One turning vector, and how many steps it has turned:
The counts run from 0 to 436.
[-30 -16   8  17   2 -26  10  -5  15 -25  27 -26  -8  18   5 -12 -14 -17
 -24   0 -10  -7  -2   9 -16  -4 -29   0 -21 -25  -2   9  13 -21 -14  11
  11] : 7
[  0  11 -27  -5  11 -11  23  27 -15 -22  -4 -18  -6 -15  21   1 -26  15
  12   8 -22 -31  35   9  -4  -6   8  19  -4   2  -9  -2  25  -4  12  20
   0] : 71
[  5 -26  23   8  17   1  -8  19   0  -8   1  28  -8  29  13 -12   4  30
 -26   1 -18  41   8   0 -19  38   5  -6  14  -7   4   0 -16  -5   5   1
   4] : 341
[  1  32  26  17  15 -30   4  13   6  20  -5  13  -8 -12  -6   9  -1   2
 -30  33  14   0 -12   6  -6 -16 -10  -5 -18   1 -16 -18  -3   9 -27 -31
  14] : 329
[  5 -14 -11   3 -62  -4 -31  -6  -8 -11   6 -14   6 -21  -3 -14  -7   0
 -11 -27 -17   5   9  -4  26   1 -21  11   1   6 -17  18   1  -2  -8  21
   0] : 27
[  4  39  -1  -5 -19   5 -12  -9 -13   7  -6  25  -5  -2  22   3  -5  15
   7   8  63  10 -14  18   5  -8  -3  -1  17  19 -16  18 -17  -5   7 -23
   4] : 106
[-12  -3  -1  13  -8  23   1  -3  34   4  19 -39  14 -14   7   5 -18 -27
  15  17   9 -18  18  16  -8 -18  -9  20 -32 -31 -11  -5  13 -11  -8  13
   0] : 287
[ -4  -5  -7  -4  34   6  18 -18  -2 -23 -12  -1   2  15 -48 -12  16   6
 -19 -25   0  -9 -22 -16 -19   4   9 -28  11 -17  18 -13  10  -3   5   7
 -11] : 124
[  6 -14 -25   4 -26  10 -35  -1 -26  36 -21   8  10 -16 -14   5   2   9
  -4 -15  24  -8   2   3  24 -16  28  -4   1  -1 -12 -14  -9   7 -15  17
  -5] : 306
[-24  41 -23  -8 -28 -13 -20 -27 -18   5   2  10   3  -1   1  -1 -22  -2
 -11  -2  27 -16 -22  26  10 -22   2  11  16  16 -27   6   5 -17   2   0
   7] : 108
[-22 -19  26  20  -7 -23  -7  13  13  43   8  -1 -18  -2  26   4 -27  11
   0  -9  -1  12 -21   8  13  -7 -17  12 -11 -19  -9  19 -13   8  -4 -15
  -9] : 223
[  9  21  -4  -7  23 -12   2  -6   2  41 -13  12  -9 -17  -7   0 -12  23
  23   7  38   1 -22   0   7 -15  22 -13  -8  12  -1   3  21   5   2 -18
 -27] : 435
[ 20  -2 -17 -22  -9  17  -2  -5  -9 -14  -7   9  24  21   3  10  -9  14
   1 -19  -6  -6 -18  24  -3  40  -7   6   4  19 -12  18   6 -25  29  16
  -3] : 100
[-26 -17   5  10  -4 -51   0 -15 -21   7 -10  -9 -34  15   2 -21  -1   9
  -1  -6  26 -21   1 -20   7 -31   1 -12 -20   2  -1  -3   2   0  -9 -13
  -3] : 115
[-33   1  -9   8   7  -3  15  -9  -8  -3  12 -36   1  -9 -13  -2 -14 -21
   4  -2   1 -30  10   1  -1 -39  23   3  -8 -38   8 -31   6   9  -8   7
   5] : 396
[-17  43  21  11  12  -8  13   1   4   9   6   1   8  -7 -16  17  -4 -16
 -22  21  14  -9 -36  18  -5 -18 -15  -9 -10 -16 -12 -10  -9  -1 -27 -19
  21] : 328
[ -9  -4   8 -13 -16  26  -7 -40  -2 -19  27 -21  11  12  12  -4   6 -27
  37  -5  27  24   8  11 -11  -7   8  -4   7  -4  13   0 -12 -21  18   4
   1] : 36
[ 25  -6  28   9 -19  27  -2 -11  29  30 -13   7  -8  -3 -25  -7   3   2
  -3  -8 -16  -7  -9  -4   1  -3  -9  11   5 -26  -1 -22 -12  12  39 -24
  -2] : 373
[ 10  22  28   1  -1   6  20 -10  16  18 -12 -14 -10 -23 -17  -2  -2 -11
  24  16  24 -17   2 -13   2 -32  -5   3 -18  -4   9 -22   1  16   3 -31
   2] : 45
[  0 -38  38   6  -5 -23 -22 -16  -1  15   6   5 -16  21  10 -26  -3  29
 -11 -14  12  30   9  -6   9  12  -4 -11 -27  11   7   8   4 -11  -8  -2
 -18] : 228
[-23  32   5  -2 -32 -12 -14 -16 -13  15  18  11  -9  -4  14   9 -27  -4
   1  10  17  -5 -34  25   4 -18  -3  10  14   4 -23   1 -18 -22  12 -18
  15] : 109
[ -1  16  11   0  -8  16  19  32  -9 -10  10  -5 -12 -16  25   3 -26  11
  15  31 -17  -6  41  21  -5   1  -2  25   0 -14 -12 -17 -12  -9   8   6
  15] : 69
[ 12  -7  40  -8  14  17  19   8  14  17  -9 -23  26   3  -3  22  -4   7
  21  -3  12  21 -15  -2  14  18 -12   1 -34  20  19  28   4  20  -2 -11
  -2] : 296
[  8  20 -15 -12   8  -6  11 -30  18  18  -5  -5 -10 -10  -5 -12   6 -12
  27   9  23 -27   6 -11 -11 -26  24   5  -1   0   9 -22  20  14  35 -26
 -22] : 42
[ -2  23 -14 -10  13 -11   0 -20  -5  29  -9   6   7 -19 -26   9 -15  12
  13  -6  30 -16 -37   6  20 -20  19 -13 -11   6  -3   2  26  -7  -9   0
 -28] : 436
[ 10 -17 -18  -8 -40 -12 -26   4 -42  12 -13  10 -14   1   4  -8  -1  12
  -4   0  -8 -22  26  11   9  -5  20   6 -14  14 -23 -26  -4 -15   0  26
   6] : 310
[ 25   6  28 -15 -42  14   8   6 -13 -17  -9   1  -1   7   6   2  11  -2
  11 -12 -27   7  -3 -13   9  19 -30  11  17  24   0   1 -29   8  25  -8
  19] : 381
[ -7   1  37  -2  12  -4  36   8   6 -10  13 -29  -4  -4 -11   2 -13  -8
  12  17 -49   1  11   4  -8  -1  -6   2 -21 -17  15 -23   8   0  -1   0
  12] : 401
[ 23  -1  -6  -3  26   2  12  18  -2 -39  -9  12  -4  11  22  -7  14  16
  -9  20  18   4  31   3 -28  32 -12  -7 -19  14  -8  12  11 -23 -15  17
  -4] : 208
[  0 -11  14  -9   6   1  19   1  24  14  11 -41  16   2   7  15 -25 -11
  18  -2 -29 -18   4  19  -5   9 -14  24 -37  -4  -2   4  25  -6  16   6
   1] : 291
[-23 -10  37  13  10 -22  14  -7  21 -13  30 -21 -14  23  21 -16  -2 -13
 -11  14 -17  13   1   6 -27   2 -29   0 -20 -17   2   8   4 -15  -2  -8
  12] : 8
[  3   1   5  14  15  36   1  17   5 -11   1  29  -6   6   5 -12  -2  30
  -3   2  26  32   6   1 -15  21   4  -5  32 -24   2  11 -19  -2  12   1
 -16] : 345
[-18  12  -2   6  11   9   1  -7  10  10  -6 -10  12  -7 -38 -10 -17  12
 -27 -14 -27 -22   5   0  -3 -13  19  16  20 -20   4 -23  21  26  27 -10
   3] : 262
[-14  -2 -33  13 -14 -21   3   2   5 -17  11 -10 -27 -25  21  -9 -19  -4
  16 -18   9 -20 -11  -7   9 -21 -26   5   3 -12 -12  37  27  -9  -7   7
 -23] : 355
[-29   0  20   7  13  17   1 -13  15 -16  29 -20   8  12  25  -8  -3  -1
  11  -3  28  43  16   7 -14  -3  10   4  10 -16  21  18  -4   9   5  -9
   2] : 146
[ 19   8   0 -17  -7  28   5   5  -7  -1 -11  18  11  20  17  17 -10  13
  19 -13   6   8 -26  32  -4  36 -14   6  15  13  -9  20 -14 -23  37   2
   2] : 101
[-16  29  -5  13  -3 -16  -3  14  -1  -6  18  21 -31 -20  23   5  -2 -18
  -7  24  -5   1 -22  15 -20 -16  -8  -7  32 -21 -18 -10 -19 -13  -2 -14
  14] : 0
